One turn or mirror swaps these rows in pairs. Which row does each one swap with?
figig: [ 18.3 -12.5 -20.0   4.2  -4.6  -9.6 -14.1 -12.1   6.6  14.3  -9.5  -2.7
   4.0 -14.6  -9.0 -34.1  12.3   7.7  -1.3  19.9  -0.3   9.9  10.6  21.8
 -14.6  -4.6   8.4]
sot: [ 21.2 -17.8 -22.1  -0.4   2.8  -8.9   1.6 -19.0 -10.6   9.8  -6.5  -0.2
  11.7  -9.5 -20.0 -38.8  -4.7  18.2   3.0  29.0   5.3   5.3   9.2  12.3
 -11.2  -8.8  11.9]
gisi: [ 26.9  -0.7  -8.6  -3.5  11.1   3.7   7.2 -12.4 -29.1   6.6  11.2   7.0
   2.4   7.3  -6.7  -8.9  -8.9  13.6  26.7 -12.2  -1.6  10.1   8.9  23.5
  -4.3   8.9   4.7]
Banik: [ -2.6 -18.0 -13.9 -16.8 -13.0  13.1   1.9  -8.6  17.2   1.0  41.5  -4.1
   7.5  19.9 -22.3  -9.9   6.1  11.8  17.5   1.2  -3.0  10.0   9.1  24.4
 -10.3 -27.5  -4.6]
Para: [  9.0 -32.8  -3.3   1.7 -10.0  13.1  15.7   0.2  11.6  11.6   7.8 -10.3
 -18.7  13.2 -28.1 -15.7  -7.6  21.0   1.6  15.6  19.2  -9.3  -2.7   9.0
 -15.3  -5.3 -10.4]
lar: [  6.7  -9.2 -17.6   6.2  -5.6  -8.5   0.2 -12.8  -3.3  20.5  -7.4  -7.1
  13.5 -11.3 -14.5 -34.4   9.0  13.7  -2.4  20.4   7.7  20.8  16.5  16.6
 -20.1  -1.7   1.7]
foza: [  1.8  17.2 -17.0  18.0 -13.8   3.2   5.9 -25.8  -1.5   6.1  11.5  -3.2
   9.5  -2.9   3.5  -6.8  -7.5  -0.2  15.5   0.3  -1.4   9.2   5.1  21.1
  -1.7  -4.8  -2.2]
vipi: [ 21.6  -5.5 -24.5 -11.7  -3.1   9.1  -0.9  -7.8 -27.0   7.1  12.1   3.5
 -16.9  -6.6  -9.5  -3.8  -2.2  -6.6   1.7  24.2   4.3   9.8 -11.9  14.1
  -0.8   8.7  10.6]
sefe: [ 12.2 -23.4 -29.0 -12.2 -17.4   8.0   3.1  -6.9  -2.5  32.2  27.2 -14.0
  -3.4  15.1 -33.2   0.1  -8.2  22.9  34.6  -1.1  -7.1  18.1  10.8  28.7
  -1.2  -3.5 -11.6]
basu: [ -6.7 -14.7 -15.6 -14.7 -13.6  11.6  -1.5  -7.3  15.3   5.8  35.5  -4.6
  10.9  16.6 -22.4 -14.3  -0.1  10.7  18.6  -3.0 -11.1  10.9  14.1  22.7
 -12.2 -32.1  -7.7]
Pekup: [  4.1  17.3 -12.3  13.0  -1.6   8.3   1.2 -23.0  -0.6   8.9   9.8  -5.6
   7.6  -0.9   8.8 -11.1 -10.0   1.2  22.8   2.3  -6.1  10.0   1.1  24.9
  -7.9 -13.2   2.7]
takig: [ 29.7 -17.1 -27.4 -35.5 -12.9  11.6 -10.8  -6.1 -12.4  32.4  12.4  -7.0
 -13.3   4.1 -32.0 -16.8 -13.6  19.3  -1.2   6.8   1.2  16.1  24.2  12.4
  -5.5 -15.6   5.3]
mobeg: [ 30.0 -27.8 -12.8 -34.6 -28.3  10.9 -14.2  -3.5  -9.2  17.0  19.9 -10.9
  -7.0  13.4 -25.4 -15.8   3.3  10.6  -3.9  14.5   6.3   3.1  21.3  10.5
  -5.0 -15.1   4.5]
togur: [  9.4 -26.3 -26.9 -10.5  -8.6   4.7  -1.2  -9.2  -3.7  34.0  27.2  -3.6
   3.2  25.4 -32.4   6.6 -11.1  20.0  34.1   2.1   1.6  14.8   7.7  25.4
  -8.7  -3.4 -11.6]
boriz: [ 32.4  -9.6 -27.7  -4.0 -13.9  13.5   5.5  -2.1 -26.0  17.3  11.8  -2.2
 -22.0  10.2  -0.4   2.3  -0.7   5.2  -3.6  15.1  12.9   9.9   6.6  -0.6
 -10.5   8.9  -1.2]
kopa: [ 22.6  -5.6 -22.4   0.0 -19.8  13.6   9.0  -1.2 -11.3  13.6  -0.9  -0.7
 -23.0 -11.7  -2.0   4.3  -4.1   3.7  -0.2   7.1  14.6   9.5  -2.0  12.6
  -0.7   9.6  17.0]
risob: [ 24.7   0.3 -10.0  -7.1  12.1   5.2  13.7 -20.1 -25.3   3.9  12.1   2.3
   7.9   4.4  -3.6  -2.3 -10.0  13.4  21.0 -14.2   9.3  14.4   6.1  19.4
 -10.7   2.7 -12.1]
mezam: [ 31.0   3.4 -10.3  -3.8   9.3   5.9  11.9 -15.4 -27.2  12.1  14.2   2.2
   7.9   1.0  -3.4  -8.7 -14.1  14.3  21.8 -10.5  -0.6  16.4   5.8  21.8
  -1.9   7.0  -8.3]
pimu: [  7.4  18.4 -14.9  13.3 -10.7   8.5   9.6 -24.9   1.5   7.6   6.4  -8.6
   5.5  -1.3  13.4 -15.5  -4.5   2.3   1.9   6.3  -1.5   8.9   3.5  18.2
  -7.3  -8.8   1.9]
dig: [ 25.2 -13.4 -25.7   4.9 -19.1  10.9   6.3  -9.9 -10.1   9.6   5.8 -10.2
 -21.5 -12.3   7.3   8.3   2.4  14.4  -4.8   0.8  10.1   5.6   0.1  17.1
  -6.5   7.6  15.5]
Rig: [  2.5 -16.7 -15.1 -16.0 -16.2  16.3   0.3 -14.9  14.0   4.5  35.1   1.0
  15.9  14.3 -20.4  -7.1  14.7  15.8  21.4   5.7 -10.8  16.2  13.3  23.0
 -15.9 -27.1  -5.1]
pusav: [ 30.9 -30.5 -18.6 -41.3 -24.8   7.3  -3.9  -6.0  -0.6  17.3  16.9  -8.3
   1.6   6.0 -25.1 -11.2 -14.4   7.7   8.3  18.4   0.3  13.7  16.2  10.2
 -14.7 -21.5  11.8]
mumi: [ 38.2  -8.1  -7.1 -38.5  -5.8  17.7   0.7  -4.6  -8.8  16.4  22.3   1.4
  -7.5   2.9 -28.3  -7.8   4.5  21.8  -4.8  11.0   5.0   8.5  22.3  14.2
  -8.1 -15.3  -6.6]
mobiv: [  1.7 -24.2   2.4  -7.2 -15.1  18.0   7.8 -14.3  14.2   0.4  12.3 -13.8
  -9.9  21.8 -22.4 -18.7  -8.7  20.9  -1.8  17.4  21.8   5.5  12.4   7.7
 -18.5   1.0 -14.8]
Zubo: [ 11.2 -30.5 -24.3  -6.1 -11.7   1.4   1.7  -4.4  -5.7  33.9  31.6 -11.2
  -3.5  21.3 -27.6  -0.3 -18.1  17.8  35.0   0.6  -8.7  11.3  11.6  26.5
 -10.0  -2.5  -8.5]
bosag: [  3.5  20.1  -7.4  17.6 -10.5   9.9  -5.9 -21.7   0.7  11.1  13.0  -8.5
   2.8   1.0  11.2  -8.2  -6.2   5.4  11.9   2.1  -4.0   5.0  -1.6  15.7
  -8.1 -11.4   1.7]
vego: [  7.4  -8.1 -15.3  13.7   2.2 -11.8  -8.5 -16.6  -0.1  14.2  -6.6  -1.4
  12.4  -9.2 -19.2 -27.6   6.8  11.9  -0.8  21.1   5.4  10.0   9.4  11.5
  -5.6  -6.4  14.0]
Timu: [ 29.4 -31.0 -18.7 -36.8 -19.2   2.0 -12.7 -12.0   1.2  17.6  17.4 -17.6
   4.7   6.9 -17.2  -7.1 -12.9  19.8   4.7   8.5   2.9   8.5  17.8  15.0
 -20.2 -26.7  16.7]
Bezaz: [  7.0 -11.9 -11.6   2.3  11.0  -4.5  -4.6  -9.8  -0.8  25.2  -7.7  -8.7
  12.1  -6.3 -18.4 -31.1   7.6  15.7  -4.2  25.0   4.7   5.8  11.3  18.0
 -14.2 -12.9   9.3]
gigig: [  4.3 -31.9  -7.7   1.7  -6.0   9.4  18.7   2.4  14.3  -4.0   8.0  -9.4
 -14.3   9.7 -20.9 -10.9 -11.8  20.1  -5.7  19.3  11.8  -3.6   1.6  11.1
 -18.8 -11.4 -16.1]
puno: [  7.5 -28.3  -2.6  -4.1 -14.4  13.6  -6.1  -4.1  21.1  -6.4  15.2 -11.2
 -17.8  17.8 -17.3 -15.3 -14.6  15.7  -3.1  17.1  11.5   0.0   2.8   8.3
 -21.7  -6.1  -9.3]
vure: [ -4.5 -19.3 -12.3  -8.0 -10.4  18.1   2.0 -10.2  17.6   7.4  36.0  -2.9
   6.5  13.1 -19.7  -3.4   3.8   6.5  25.9   2.3 -12.8  13.0   9.4  25.0
 -15.4 -29.5  -7.8]
teg: [ 32.1 -29.3 -11.0 -38.3 -24.4  14.3  -6.5 -14.5  -3.2  24.4  13.2  -2.2
   8.1  12.9 -18.7 -17.1 -22.5  15.9   3.7   5.8   0.9  15.0   3.2  20.4
  -7.9 -23.4   6.4]
Duvin: [ 16.0  -2.1  -8.3  -3.2  11.9   6.2   6.8 -12.7 -31.8  10.5  10.2   1.3
   9.5   0.3  -8.8  -7.9 -17.2  13.2  22.1 -19.1  -0.4  12.5  10.5  11.5
 -13.1  -1.1  -3.2]
duk: [ 39.0  -9.5 -18.6 -25.1 -21.4  14.1  -7.7  -4.8  -4.4  25.7  23.8   0.2
   1.2  -3.0 -20.4 -12.7 -15.2   6.3   1.7   6.7 -20.5  12.3  14.3  15.4
  -8.4 -29.6   5.9]
nekor: [ 31.2   6.6  -9.4  -4.2   3.2   1.9   8.4 -14.5 -30.9   4.7  11.8   1.4
   8.4  10.0  -4.8  -1.0  -9.6  11.9  26.1  -9.8   2.2  13.9   7.9  13.5
 -10.7   4.9  -1.8]
puv: [ 34.6 -11.4 -15.0 -23.7 -21.1  11.4 -18.4  -7.2  -7.6  17.6  15.6   0.5
 -11.0   0.5 -43.5  -4.6  -4.4  12.4  -7.4   3.8  -3.5  21.1  16.4  14.2
  -1.0 -13.7   7.1]
futid: [  2.9  21.9 -13.8  15.3 -13.8  10.3   0.9 -18.4   0.5  13.9  10.8 -13.1
   5.3   1.2  10.2  -7.5 -13.0  10.9  15.8   0.0  -0.5   9.4  -1.1  20.8
  -8.9  -8.8  -1.0]
tuku: [ 21.9 -22.7 -13.8 -36.1 -19.7  12.2  -6.1  -9.9  -2.5  34.3  11.9   1.1
 -16.0   2.8 -34.5  -9.1 -20.3   0.8   8.3   9.1  -4.8   0.9   1.5  13.0
 -19.4 -17.8  -2.3]
dil: [  2.8 -32.0  -1.8  -4.3 -12.7  16.3  19.7  -7.6   7.3  -5.7   5.2  -5.6
 -10.0  15.8 -17.6 -14.5 -13.3  30.3   7.5  14.5  11.3  -0.1   2.8   4.1
 -22.4  -3.6 -12.3]
pid: [ 25.4  -7.6 -18.4 -36.5 -16.1   5.8  -9.6  -2.8  -8.5  16.4  12.9 -18.6
  -4.7   0.0  -8.9 -12.7 -30.5  32.3  -1.5   5.1  -3.9  21.3   1.4  13.0
  -4.0 -15.6   5.4]
lal: [  3.9 -32.0  -2.6   4.8  -6.8  20.1  13.6 -19.7  11.3   1.0  13.8  -5.1
 -12.9  12.3 -18.6 -13.2 -14.0  21.9  -7.6  26.1   6.9  -5.7   7.8   6.5
 -19.7  -1.4 -13.0]
Dofi: [ -8.4 -17.5 -15.7 -14.1 -16.2  11.6   0.4 -11.5  22.6  10.5  32.1  -3.6
   6.9  19.4 -25.8  -6.5   6.2   9.7   9.5   6.5  -3.9  15.3  15.5  18.3
 -16.9 -34.6  -1.0]
Nomil: [  9.7 -22.6  -8.1  -4.7  -9.4  17.4  16.8  -3.3  20.2  -2.1   4.5  -8.7
 -17.2  14.6 -24.4 -15.4 -15.2  23.3   0.0  20.5   7.3  -1.7   4.5   6.2
 -19.1   6.7 -12.0]
mopok: [ 10.0 -14.6  -9.7   6.6  -5.0 -14.4   0.8 -13.8  -4.4  23.6  -5.9 -10.3
  11.4 -11.7 -19.6 -30.9   7.7  20.9  12.9  26.3   8.8   9.9  13.2  18.0
  -3.7  -9.4   9.3]
zode: [ 18.9 -12.4  -6.3   3.9   3.7  -6.8  -7.9 -19.9   3.5  10.7  -3.0  -5.0
   8.2 -15.7 -15.2 -25.0   4.1   3.9  -5.1  33.5  -1.9   9.2  16.9  20.0
  -4.9  -7.7   9.4]
keref: [ 20.6  -8.0 -13.6   2.9  -0.7 -16.7  -4.6  -7.1   2.8  19.2  -4.6  -3.7
  11.5 -10.5 -26.3 -28.9   6.9  11.4   4.0  30.2   5.2   7.4  16.4  12.2
 -13.8  -4.0   9.4]
fuvap: [ 19.8   3.3 -41.9  -2.9 -17.5   6.2  -3.1  -6.0 -15.3  31.5   5.2  -5.0
 -14.9   5.4  -7.2   5.5 -14.5  19.4  -2.9  28.1   7.9  13.1   3.2  10.6
 -15.6   5.5  -2.0]
sug: [ 21.4   1.7 -32.5  -4.3 -16.7  24.3  -2.9  -2.1 -10.8  11.2  12.7   2.2
 -20.0  18.9  -2.0  11.2   0.5   3.7   4.2  14.0   4.8   6.8  -8.5  13.7
   0.3  -0.8  14.0]
nefo: [ -5.3 -14.2 -15.0 -20.9 -13.0  12.6   6.3  -6.1  17.8   6.4  28.7  -8.4
  16.5  20.6 -21.2  -7.4   0.6   6.7  20.6  -1.1  -7.8  12.8   9.1  22.3
 -12.8 -29.7 -11.6]
labis: [  5.9  18.5 -21.8  15.3 -13.6  -0.6   4.8 -22.8  -0.6  13.2   8.2  -3.4
   8.6  -1.2  10.7 -15.2  -8.7   3.7  14.7  -3.1  -3.8   5.8   1.2  21.2
 -11.7  -8.2   1.1]
gukor: [ 16.3 -10.2 -16.2   0.1   3.4 -15.4  -0.9 -21.8   3.1  14.3 -12.1  -5.1
   9.2  -7.2 -19.4 -28.6   1.5  12.9   4.5  29.3   8.3  -2.2  15.3  21.8
  -7.2 -13.2   6.7]
duv: [ 30.0 -18.4 -20.0  -8.5 -28.6   1.2  -1.3 -13.9  -8.5  18.3  11.1  10.3
 -14.5   4.2  -6.5  16.0  22.8  14.7   6.2   9.9   8.2   7.6   2.1   9.1
  -7.7   2.5   3.6]
pedi: [ 36.4  -4.6 -30.0 -11.1 -22.4  13.9  -1.8  -2.6 -14.2  16.6   1.3 -11.6
 -13.1  19.2  -1.4   1.0  -6.8   1.4  -6.4  16.9  -2.8  13.3  -7.2   8.3
 -12.2   9.3  -2.2]
ded: [  7.1 -28.1 -27.2  -4.8  -6.4   5.0   5.0 -12.3  -3.0  29.4  30.4 -18.1
  -4.0  15.5 -28.9   3.9 -13.5  14.3  33.9  -3.8  -4.5  10.2  10.0  21.8
 -12.4  -5.6 -16.1]
zel: [  3.6  17.5 -18.2  16.6 -11.2   5.6   3.7 -24.1  -1.2   8.2  11.7  -5.2
   4.6   4.8  14.0 -12.2  -2.9   0.1  16.2  -0.8  -3.7   2.0   3.7  21.0
  -4.4  -6.1  -1.4]
ror: [  6.2 -30.2 -28.1  -7.3  -8.1   9.9   2.7 -17.5  -8.5  32.5  28.7 -18.3
   0.2  18.1 -24.2   1.8  -3.5  14.3  37.1   5.0  -1.0   8.7  11.0  24.9
   0.0   2.0 -14.3]
faviv: [ 19.3  -4.6 -33.0  -1.5 -27.4  10.8  -3.5   0.3 -24.1  14.4  -3.9  -2.3
 -18.2  -3.2  -1.9 -10.9 -11.4  12.2 -11.6   7.2   4.0   8.4   4.5   6.3
 -11.5   7.4   8.7]
gonu: [  6.9 -25.6 -31.8  -9.5  -7.7   0.0   2.7 -14.9  -3.6  35.7  26.5 -15.0
   4.4  11.7 -30.1   3.1 -11.2  19.3  31.6   2.9   4.3  18.6   8.0  30.0
  -5.3  -5.7 -16.2]
gitug: [ 21.4 -15.9 -22.6   8.4 -21.8  11.8   1.8  -6.7 -19.5  17.6   9.2   8.7
 -10.1  -1.1  -1.4   4.5   1.5   6.8  -3.6   8.7  16.1  17.2 -15.3  19.6
   2.4   5.8  11.9]
gosad: [  6.0 -33.3  -1.6  -5.7 -12.2  17.1  14.2  -9.3  21.9   2.3  10.2 -13.5
  -7.0  20.4 -18.5 -19.1 -10.7  18.4  -2.1  13.9   2.8  -3.6   1.1   5.2
 -16.8  -6.8 -15.9]
gona: [ -1.6 -27.9  -6.2  -4.3  -7.2  18.1   6.6  -1.4  24.0   5.1  -1.7  -7.7
 -14.2  16.8 -20.0  -6.2 -13.8  12.3  -4.8  20.1   5.3   0.8   1.8  10.6
 -26.2  -7.4 -10.5]
nas: [ 22.2   2.2 -15.3  -4.6  18.6   4.7   7.7 -20.6 -27.9   3.7  10.8  -3.6
   7.9   4.1  -8.7  -6.4  -5.5   9.5  27.7 -12.3   2.1  11.8  10.4  18.5
  -7.0   2.6   0.1]
lafed: [ -4.6 -18.7 -17.7 -14.8 -15.1  17.8  -5.6 -12.6  16.0   5.9  32.4  -2.1
  10.5  12.9 -18.7 -11.4  11.5  13.1  18.0   6.4 -19.7  13.5   8.5  21.1
 -15.7 -28.8  -5.5]

gona pairs with zode
dil pairs with mopok
Nomil pairs with keref
puv pairs with pedi
Para pairs with sot
kopa pairs with pusav
mobiv pairs with lar
duk pairs with sug
teg pairs with gitug
Timu pairs with dig
labis pairs with Banik
pid pairs with duv
takig pairs with boriz
gosad pairs with vego
zel pairs with basu
mobeg pairs with faviv
lafed pairs with bosag
vipi pairs with tuku
nekor pairs with sefe

